(in the rows, 128 means zero)
One turn moves each row of this set onto another row. After a few examples, where does it send each row asked below?
j_199: [112 150 120 171 145 133 159 140 146 149 132 130  86 146 135 141 104 117
 141 129 103 157  99]
j_535: [ 65  88 140 101  95 143 116 108  98 103 130 141 137 140 122 110 121 125
 135 162  93 152  97]
j_477: [ 93 101 157 117 104 153 133 118  94 131 119 112 124 168  95 162 114 163
 130 148  98 153 135]
j_447: [113 127 109 113 146 134 112 118 121 124 111 160 147 131 149 116  86 166
 124  96 113 130  72]
j_257: [132 124 117 141 121 163 108 136  97 109 107 120 145 134 169  93 151 157
 134 114 137 107  89]
j_707: [109  98 122 103 154 109 157 162 143 145 162 119 136 144 116 131 110 144
 106 139 147 111 100]
j_211: [139 124 114 155 131 136 165 155 124 138 101 123  94 158 145 140 100  99
 153 132 117 141  92]
j_382: [102 110 142 123 155 108 153 128 156 149 138  93 139 130 109 119 145 143
 109 163 119 148 155]
j_309: [ 90 139 126 141 117 123 131 115 142 128 126 151 138 120 156  91 128 121
 146 113 110 191  73]
j_675: [144 112 124 140 115 139 151 171  98 120 110 112  87 150 171 116 107 121
 134 115 128 136  92]
j_672: [ 64  98 163 114  88 150 128 100 105 121 132 123 131 139 116 115 135 132
 132 154  86 165  99]
j_345: [ 83  90 141  94 108 144 114 128  85 114 137 148 121 153 114 144  92 157
 120 148  97 141 116]
j_726: [103  96 155 115 147 148 131 148 126 180 102 108 144 116 138  94 178 120
 137 140 132 153 121]
j_278: [139 132 153 160 126 128 174 130 105 133  94  96 130 148 154 147 121 162
 132 110 116 156 131]
j_561: [126 125 116 121 151 128 126 133 103 111 110 131 132 141 156 128  81 187
 111  97 123 123 107]
j_623: [ 95 160  98 176 161 135 135 120 152 125 137 129 114 140 131 122 126 129
 143 143 115 149 113]
j_949: [ 88  79 140 104 146 105 119 168 134 159 123 122 139 136 138  92 130 113
 147 137 140 122  75]
j_701: [100  95 165 112 126 126 119 134 137 161 139 126 162 108 136  88 176 145
 111 144 117 152 118]
j_955: [139 128 129 162 117 132 159 146 113 123 120 109  90 173 129 157 101 114
 146 147 107 142  97]
j_43: [114 107 137 117 157 152 150 144 125 161 117  98 142 118 131 104 177 132
 117 150 142 156 152]
j_503: [127 122 129 127 120 163  82 130  84 108 110 131 127 136 162 100 134 155
 134 125 117 110  83]
j_390: [ 75 100 156 125  92 152 135  97 107 120 112 105 140 155 104 129 142 132
 143 161  93 163 116]
j_225: [121 135 144 170 116 118 173 127 118 122 100  98 131 142 158 122 139 131
 148 126 119 185 129]
j_781: [ 80  87 143  93 101 150 115 113  93 118 127 158 140 144 114 134 105 138
 131 151  89 137  92]
j_778: [119 104 152 109 152 111 161 138 158 172 130 105 125 146  97 144 115 144
 108 146 114 138 133]
j_867: [100 161 118 154 138 170 105  93 132 121 134 142 134 127 129 109 156 140
 135 146 102 148  94]
j_306: [125  68 153  80 121 122 116 162 125 164 114 145 151 137 129 100 132 133
 122 129 130 132  85]
j_985: [126 116 137 113 158 152 167 143 134 165 141 106 141 125 116 131 156 151
  97 142 139 142 146]
j_666: [107 137 137 161 111 124 159 113 136 134 102 128 145 131 151 110 145 112
 161 125 111 191  94]
j_475: [ 94  91 134 104 112 146 122 125  86 112 117 129 130 169 101 157  99 156
 131 155 106 139 133]
j_731: [145 123 127 140 143 129 152 131  98 117  87 107 140 153 150 147  98 177
 125 109 123 126 128]
j_461: [101 163 112 170 154 158 116 104 145 138 131 139 145 129 132 118 149 152
 141 127 113 127  96]
j_618: [144 111 138 143 110 134 136 163  87 116 114 108  88 168 152 141  97 133
 138 131 115 127  90]
j_196: [123  72 145  79 132 105 129 174 131 152 129 127 117 148 125 110 102 138
 111 130 136 138 105]
j_982: [105 145 127 137 131 171  81 108 106 114 130 141 130 122 151  94 151 158
 126 130 108 130  88]
j_633: [127 108 118 107 159 134 170 146 141 152 146 114 151 141 107 144 130 146
 103 147 146 115 126]
j_405: [102 162 114 169 138 151 133 104 143 118 144 128 113 143 119 125 139 123
 138 158 102 166 109]
j_216: [129  81 130  91 150 104 149 156 146 151 113 112 128 160 103 133 100 130
 121 148 133 128 122]
j_117: [107 150 123 156 136 162 103 121 120 121 140 129 138 121 159  95 155 175
 122 110 124 123  95]
j_884: [107 105 149 124 144 124 139 115 151 161 123 112 172 120 113 110 173 136
 122 162 115 144 135]
j_582: [ 98  88 139 102 146 104 138 167 143 164 146 129 138 143 124 118 110 131
 127 131 138 108  70]
j_423: [119 150 127 172 127 139 158 124 136 128 139 119  93 158 119 150 117 117
 139 152  99 164 102]
j_35: [144 109 142 129 109 152 105 151  78 119 104 121 108 153 161 124 112 149
 136 119 113 107  77]
j_501: [ 86  86 158 109 144 123 117 164 127 172 118 113 129 119 148  81 157 117
 142 132 134 148  96]
j_121: [ 95 130 100 120 137 125 111 114 134 114 117 162 150 125 153  92 105 137
 140 113 118 160  70]
j_916: [152 115 139 135 107 163 133 154  92 133 103 122 119 140 173 114 129 144
 131 101 127 115  75]
j_897: [110  74 143  93 123 118 108 152 124 140 121 133 164 122 141  76 161 131
 123 146 136 142 107]
j_51: [ 78 101 156 125  98 146 134 112  99 115 122  95 121 164 103 139 130 152
 133 157 101 167 140]

j_897 moves to j_216
j_672 moves to j_345
Now these:
j_561 moves to j_225
j_949 moves to j_633
j_423 moves to j_982
j_623 moves to j_257

One turn moves each row of this set onto another row. After a few examples, where does it send each row asked below?
j_208: [157 134 151 153 111 150 133 120 104 149 143 126  83  87 185]
j_136: [118 130 149 176 123 173 127 169 152 134 169 100  93 131 141]
j_970: [173 118 176 184 100 165 136 138 144 169 142 104  63 202 166]
j_20: [186 117 163 167 103 140 132 146 151 166 148  95  72 193 142]
j_81: [148 138 157 131 106 120 133 103 117 153 133 122  97 170 199]
j_973: [159 104 143 139 103 134 179 106 118 150 148 142  75 159 183]
j_470: [195 134  99 138 134 172 132 119  99 163 144 111  92 166 181]
j_988: [135 120 145 194 118 168 147 135  97 182 113 149 102 125 153]
j_193: [123 143 113 170 112 142 141 139 118 130  98 110 110 152 136]
j_297: [139 117 136 177  76 143 111 125 113 183 102  99 101 159 179]
j_373: [143 145 125 155 121 152 146 113 122 103 124 113  70 118 187]
j_863: [143 128 101 156 149 186 143 119 104 159 160 115 112 149 199]
j_952: [124 135 152 189 152 170 121 165 153 146 154 118  77 130 150]
j_522: [164  89 105 187 114 137 154 123 134 162 104 128  74 158 154]
j_722: [146 127  94 140 134 172 142 128 105 156 168 101 122 141 182]
j_754: [174 120 172 174  89 172 127 143 141 162 147 101  64 201 163]
j_721: [193 115 160 168 111 150 124 146 153 162 150 109  67 193 145]
j_75: [123 131 160 193 147 181 121 160 150 145 162 121  86 134 157]
j_678: [182 132 105 140 108 190 141 121  89 163 147 103  90 168 189]
j_903: [111 134 153 179 117 177 130 172 145 142 161 100  81 128 147]

j_988 moves to j_297
j_952 moves to j_970
Now these:
j_678 moves to j_722
j_373 moves to j_973
j_754 moves to j_136

